Here is a table of points, one per row:
[-0.4  0.8  0.3  0.6  0.0  0.4 -0.4  1.0  0.3  0.6  0.7  0.1 -0.5  0.0
 -0.6  0.0 -0.3 -4.5  0.2 -0.2  0.2 -2.5  0.6 -1.1]
[ 0.1  0.1  0.0  0.0  0.0  0.6  0.4  0.4  0.1  0.2 -5.3 -0.1  0.1  1.4
  0.7  0.2 -0.6  0.0  0.0 -0.8  0.6 -0.5  0.2  0.0]
[ 0.2  0.4  0.9  0.4  0.0  0.2 -0.1 -0.1  0.2 -0.2 -0.4 -0.1 -0.2 -0.2
  0.0  0.3  0.7  0.1  0.2  0.2 -3.3 -1.6 -0.7  0.5]
[ 0.8  0.6  0.7  0.4  0.5  0.2  0.3 -0.1  0.6  0.6  0.1  0.1  0.4 -0.6
  0.3  0.4  0.3 -0.5 -0.5  0.5 -4.4  0.1 -0.8  1.2]
[ 0.2 -4.4 -0.3  0.7 -0.2  0.1 -0.3 -0.3  0.1 -0.3  0.2 -0.2  0.3 -0.2
 -0.1 -0.6 -0.2 -0.2 -0.5 -0.3  0.3 -0.8  0.1 -2.9]
[ 1.1 -0.2  0.2 -0.4  0.2  0.2  1.9  1.6  1.3  0.1  0.5 -0.5  1.7  0.0
  1.6  0.2 -0.1  0.3  1.3  0.5  0.5  1.2 -0.4 -0.6]
[-0.8  0.8  0.2 -2.5  0.3  0.2  0.2  0.2 -0.2 -0.1  0.0  0.3  0.7  1.1
  0.8  0.2 -1.8  0.2 -3.4 -0.3  0.2  0.5  0.8 -1.3]
[ 1.5  1.0  0.6  1.0  0.8  1.0 -0.1 -0.2 -0.1 -3.7 -0.6  0.9  0.6 -0.3
  0.0 -0.6 -0.4 -0.6 -0.2  0.1  0.2  0.5 -0.8 -0.4]
[-2.8  1.0  0.4 -0.2 -0.4 -0.1 -0.1  0.3 -0.5  0.0  0.3  0.6 -0.1 -0.4
  1.3 -2.5  0.2  0.5 -0.6  0.8  0.1  0.5  0.0 -0.9]
[ 0.0 -0.5  0.1 -0.1  0.0  1.5 -0.2  1.9  0.8  1.2  0.5  1.1  1.0  0.7
  0.5  1.6  0.0  0.8  0.7  0.7  0.5  0.9 -0.2 -1.4]
[ 1.6 -0.4  1.6  0.8  0.8  0.0  0.0  0.1  0.5  0.4  0.6  0.5  0.6 -0.7
  0.0  0.8  0.9  0.4 -0.1  2.4  2.4  0.4 -0.1 -0.7]
[ 0.6  0.0  0.0 -0.7  0.1 -1.3 -0.7  0.7  0.3  0.3  0.4  0.5 -5.0 -0.1
  0.2  0.0  0.1  0.4 -0.3  0.3  0.4 -0.3 -0.6  0.2]
[ 1.2  0.1  0.2 -0.4  0.0  0.5  0.3 -4.1 -0.3  0.6  0.7  0.9 -1.2  1.1
 -0.9 -0.1 -1.0 -0.5  1.4  0.5  0.3 -0.6  0.0  0.6]
[-0.2  0.1 -3.1  1.2  0.3  0.3  0.3  0.4  0.6  0.5  0.7  0.4  0.1 -2.1
 -2.7  0.4 -0.2  0.5 -0.5 -0.2  0.1 -0.1  0.6 -0.2]
[-3.2  0.2  0.4  0.0  1.0  0.2  0.5 -1.6  0.1  0.1 -0.3  0.6 -0.1  0.0
  0.6  0.1  0.1  0.1  0.2 -0.3  0.6  0.3  0.1  0.1]
[ 0.2 -0.4  0.1  0.6 -0.5  0.4 -0.1  1.1 -4.5  0.8  0.2  0.2  0.1 -1.4
  1.1 -0.6  0.1  1.5 -1.0  0.7  0.2 -0.3  0.6  2.3]
[ 0.3  0.9 -0.1 -0.1  0.3  1.3  0.3  0.9  0.1 -2.7  0.0  0.8  0.6  0.6
  0.2  1.1 -0.6  0.6  1.0  0.0 -0.5 -0.4  0.1  0.3]
[ 0.0  0.0 -1.0  0.3  0.6  0.2  0.0  0.6  0.4  0.5 -0.4 -0.2  0.0 -3.4
 -3.4 -0.3  0.5  0.0 -0.3 -0.1  0.5 -0.4 -0.1 -0.5]
[-0.3 -0.1 -0.8 -1.7  0.0  0.4 -3.8 -0.5 -0.7 -0.9 -0.7 -0.6  0.1 -3.0
 -1.9  0.2  0.1 -0.5  1.7  0.0  0.1  0.6 -0.1 -0.5]
[ 0.7 -0.5  0.7  0.0  0.0 -0.2 -2.6  0.6  0.4  0.1  0.5 -3.7  0.4  1.4
 -1.7 -0.1  0.2  0.4  0.5  0.0 -0.2 -1.1 -0.6  0.9]
[-0.2  0.4  0.0 -0.7 -0.7 -3.8 -0.9 -0.1 -1.8  0.4  1.1  1.2  0.7  0.2
  0.9  0.3  0.1  0.1 -0.1  0.5  0.2  0.0  0.1  0.6]
[-0.5  0.2  0.6  0.4  0.3  0.4 -0.6  0.0  0.8  0.7  0.4 -0.2  0.4 -0.1
  0.1  0.7  0.2 -1.1  0.3 -0.2  0.5 -4.5 -0.9  0.7]
[ 0.8 -0.1  0.0  1.8 -0.1 -0.5 -1.3 -0.6  0.8  1.1  0.8  0.0  0.2  0.5
 -0.8  0.5 -1.0  0.4 -0.9 -3.5  0.5  0.5  1.3  0.8]
[-0.4 -0.3 -0.3  0.2  0.7 -0.1  0.3 -2.8  0.2  0.1  0.2 -0.2 -1.3 -0.4
 -0.1 -0.1  0.3  0.3  0.0 -0.3  0.0  0.3  0.2  0.2]
[ 0.7  0.8 -0.4 -0.1  0.3  1.2  1.1  1.0 -0.2 -1.6  0.1 -0.2  1.2  0.8
  0.9  0.8 -0.6 -0.2  0.9  0.3 -0.5  0.5 -0.2  0.1]
[-3.8 -1.1  0.5 -0.1  0.4 -0.2  1.5  0.9  0.3 -0.8  0.2  0.1 -0.8  1.5
 -1.3 -1.2  0.5 -0.4 -0.1  0.1 -0.4  1.2  1.2  1.8]
[ 1.4 -0.8  1.3  0.9  1.3 -0.2  0.5  0.0  0.4 -0.7  0.3 -0.4  0.3 -0.1
  0.0  1.1  1.1  0.0 -0.7  1.9  0.9  0.0  1.2 -0.5]
[ 1.5  0.4  0.2 -0.2 -0.3  0.0 -1.2 -0.1  0.4  1.2  0.0 -0.9 -1.1 -0.9
  0.2 -0.2  0.5  0.2 -0.1 -1.3  0.9  1.3  1.3  0.4]
[-1.5  0.4  0.0  0.6  0.3  0.3  0.7 -3.5  0.7  0.3 -0.1 -0.2  0.3 -0.1
  0.7  0.4  0.2 -0.1 -0.1 -0.2  0.2  0.2  0.4  0.2]
[ 0.6  0.4 -0.7  0.4  0.3  0.2  0.4  0.1  0.1  0.5  0.6  0.8  0.7  1.0
  0.1 -0.4  1.2  0.3  1.1  0.1 -1.1  0.8 -2.5 -0.2]
[ 0.2  0.3 -3.7  0.8  0.5  0.0  0.6  0.4 -0.1  0.4  0.3  0.1  0.6  0.2
  0.5 -0.3  1.3  0.2  1.0  0.2 -0.4  0.1  0.2 -0.4]
[-0.3 -2.2 -0.1  0.1  0.3 -0.5 -0.2  0.2  0.0  0.1 -0.4  0.1  0.5 -0.5
 -0.9  0.1 -0.1 -4.6  0.1 -0.2  0.1 -0.1  0.5 -1.1]
[-0.1  0.2  0.2  0.0  0.1  0.4 -2.1  0.0  0.1  0.3  0.3 -4.8  0.5 -1.3
 -0.8 -0.3 -0.3 -0.7 -0.2  0.2  0.2 -0.1 -0.8 -0.3]
[ 1.6  0.5  0.3 -0.5  0.1 -1.4 -0.3  0.0 -1.3  1.2  0.3 -0.9 -0.3  0.0
 -0.7  0.3  0.7 -0.4 -0.6 -0.2  0.0  1.9  1.7  0.4]
[-0.1 -0.2  0.0  0.5  0.1 -0.1  0.7  0.1 -0.2  0.2 -2.3  0.0  0.1  0.3
  0.8 -0.2 -5.4  0.3  0.0  0.0  0.9  0.1 -0.2 -0.1]
[-0.1 -0.3 -5.1  0.3  0.8 -0.1  0.4  0.3 -0.4 -0.2  0.3 -0.5 -0.1  0.2
 -0.1  0.3  0.7  0.0  0.4  0.1  0.4 -0.5  0.4  0.1]
[ 0.7  0.4  0.5 -0.4  0.1  0.7  0.7  0.4 -0.3 -0.1  0.4 -0.3  0.2 -0.4
  0.0 -0.3  0.3  0.3  0.9 -5.9  0.8  0.0  0.3  0.2]
[ 1.0  0.5  1.1 -0.1 -0.3  0.1  0.4  0.3  0.5  0.4 -4.3  0.4  0.7  1.1
 -0.1  0.1  0.0  0.4  0.5 -1.6 -0.5 -0.6  0.7 -0.5]
[-1.6 -0.2  0.1  0.9  0.7  0.1  0.2 -1.9  0.3  0.6  0.1  0.5  0.0 -0.4
  0.1 -0.5  0.2  0.0  0.1 -0.5  0.4  0.4  0.3  0.9]
[-0.9  0.4  0.4 -0.2  0.2 -0.2  1.2  0.8  0.0  0.4  0.3  0.2  0.1 -0.6
  0.4 -4.3  0.0  0.5  0.8 -0.2  0.4  0.1  0.1  0.7]
[ 0.2  0.5  0.8 -0.4 -5.3 -0.2  2.0 -0.1 -1.2 -0.2  0.0 -0.5 -0.2  0.6
 -1.7  0.8  0.1  0.2 -1.5  0.1  0.8  0.3 -1.3 -0.5]
[-0.4  0.1  0.7  0.7  0.3  0.1  0.4  0.6  1.3 -2.8  0.2 -1.2  0.0 -0.6
  1.0  1.5 -0.4  0.6  0.9  0.9 -0.1 -0.7  1.8  0.0]
[ 0.2  0.7  0.0 -0.8 -0.1 -4.5  0.3  0.2  0.1  0.3  0.7 -0.2 -1.4  0.2
 -0.2  0.4  0.1  0.9 -0.2  0.5 -0.5 -0.1  0.3 -0.6]
[ 0.3 -4.2  0.1 -1.1  0.4  1.0 -0.1  0.6 -0.5  0.4  0.7  0.6  0.2  0.2
  0.1  0.4 -0.2  0.7  1.2  0.0 -0.5 -0.1  0.8 -2.5]
[ 0.0 -1.1 -0.6  0.9 -0.2  1.5 -0.3  1.3  0.2  0.3  0.3  0.2  0.2  0.7
  1.0  1.0  0.2  0.1 -0.8  0.6  0.1  1.4  0.2 -3.1]
[-0.7 -0.5 -0.3  0.9 -0.2 -0.6 -0.8  0.4  0.6 -0.1 -0.3  0.6  0.4  0.8
  0.6  0.8  0.6  0.0  0.1  0.0 -1.8  1.4 -3.4  1.0]
[-0.2  1.0  0.7  0.7 -0.8  0.2 -0.5 -0.7  0.2 -0.3  0.2 -0.3  0.4 -0.2
  0.0  0.4  0.1 -0.3  0.9  0.1 -2.0 -2.7  0.0 -0.4]
[ 0.3 -0.5  0.0 -4.8 -1.2  0.5  0.2  0.2  0.7  0.1  0.1  0.6  0.8 -0.2
  0.8 -0.2  0.6  0.5 -4.0  0.0  0.3 -0.6 -0.1  1.0]
These points spread out most along one direction. Take the direction at right angles to it along which they spread out most. Then take the direction at right angles to both along which they spread out most. Go by this last direction. How far along it is each point below, from 0 to 99? The average is 50, and the first point in the table lies past the average. One standard deviation of the points above along it is 16.
[ 0.1  0.4 -1.7  0.6  0.4 -0.5  0.4  0.9  1.2  1.0  0.6  0.9  0.7  0.2
  0.4 -0.4  0.9  0.6  1.6  0.2  0.1  0.4 -1.5  0.2] 46
[ 1.0 -0.3 -0.2 -0.6  0.9  1.4  0.1  1.5  0.4 -0.4  0.4  0.9  1.4  0.7
  0.8  1.0 -0.8 -0.7  0.4  0.7  0.1  1.0 -0.9  1.7] 49
[ 0.5  0.3  0.4  0.8  0.7  0.2 -0.3  0.2  0.9 -4.1 -0.2  0.8  0.1  0.0
  0.3  0.4 -0.2 -0.3 -0.2 -0.2  0.8 -0.4 -0.2  0.4] 63
[-0.9  0.6  0.7 -1.3 -0.2 -1.2  0.6 -0.3 -2.5  0.1  0.7  0.8  0.7  0.8
 -1.1 -1.6  0.5  0.7 -0.1  0.9  0.1  0.2 -0.4 -0.2] 39
[-0.1  0.2  0.3 -1.3 -0.7  0.9  0.9  0.3  0.6  0.6 -1.1  1.2  1.1  0.6
 -0.6 -0.5 -3.1  0.5 -0.4  0.9  0.2  0.4  2.3  0.3] 49
[ 0.8 -0.4  1.3  0.5  1.7  0.0  0.2  0.0  1.0 -1.4 -0.1 -0.1  0.1  0.3
 -0.4  1.1  0.7  0.0 -0.5  1.3  1.2 -0.7  0.4 -0.2] 49
[-0.2  1.4  0.5 -0.5  0.2 -1.4 -0.2  0.8 -2.9  1.5  0.2 -0.5 -0.1 -0.2
  0.1  1.7  0.5  0.9 -0.4 -0.3  1.3  0.9  0.1  0.2] 35
[-2.1  0.3  0.0  0.7  0.6  0.0  0.7 -0.7  0.0  0.3  0.1  0.4  0.3 -0.5
  0.6 -1.8  0.1  0.2 -0.2 -0.7  0.4  0.1  0.1  0.5] 57
[-0.3  1.5 -0.2  0.5 -0.6  1.0 -1.8  0.5 -1.0  0.4  0.9  0.6  0.1  2.3
 -0.1 -3.4  0.6  1.3 -0.8  0.6  0.3  0.6  0.7  0.4] 45
[ 0.3 -0.2  0.5  0.2 -4.0 -1.3 -1.1 -0.3  1.0  0.5 -0.3  0.3 -0.7 -0.5
  1.3  0.5  0.5 -0.2  0.1  0.4  0.1 -0.1  0.6  1.5] 52
[ 0.4  0.2  0.9  0.6  0.6  0.0  0.5  0.3 -0.3  0.1  0.5  0.1 -0.6 -0.1
  0.4  0.0 -0.5  0.7  0.1  0.0 -3.0  0.1 -3.3  0.0] 65
[ 1.2  0.2 -0.1 -0.7 -1.1 -0.6  0.1 -2.5  0.5  0.0 -0.2 -0.7 -1.6  0.1
  1.1 -0.1  0.5 -0.4 -0.1 -0.1 -0.2 -0.3 -0.2  0.2] 60
[-0.2  0.5  0.3 -0.1 -0.1  1.3  0.5 -1.1 -0.1  0.7  0.3 -0.8 -4.0 -0.1
  0.0  0.7  1.1 -0.5  0.5  0.5  0.3  0.8  0.2  0.4] 52
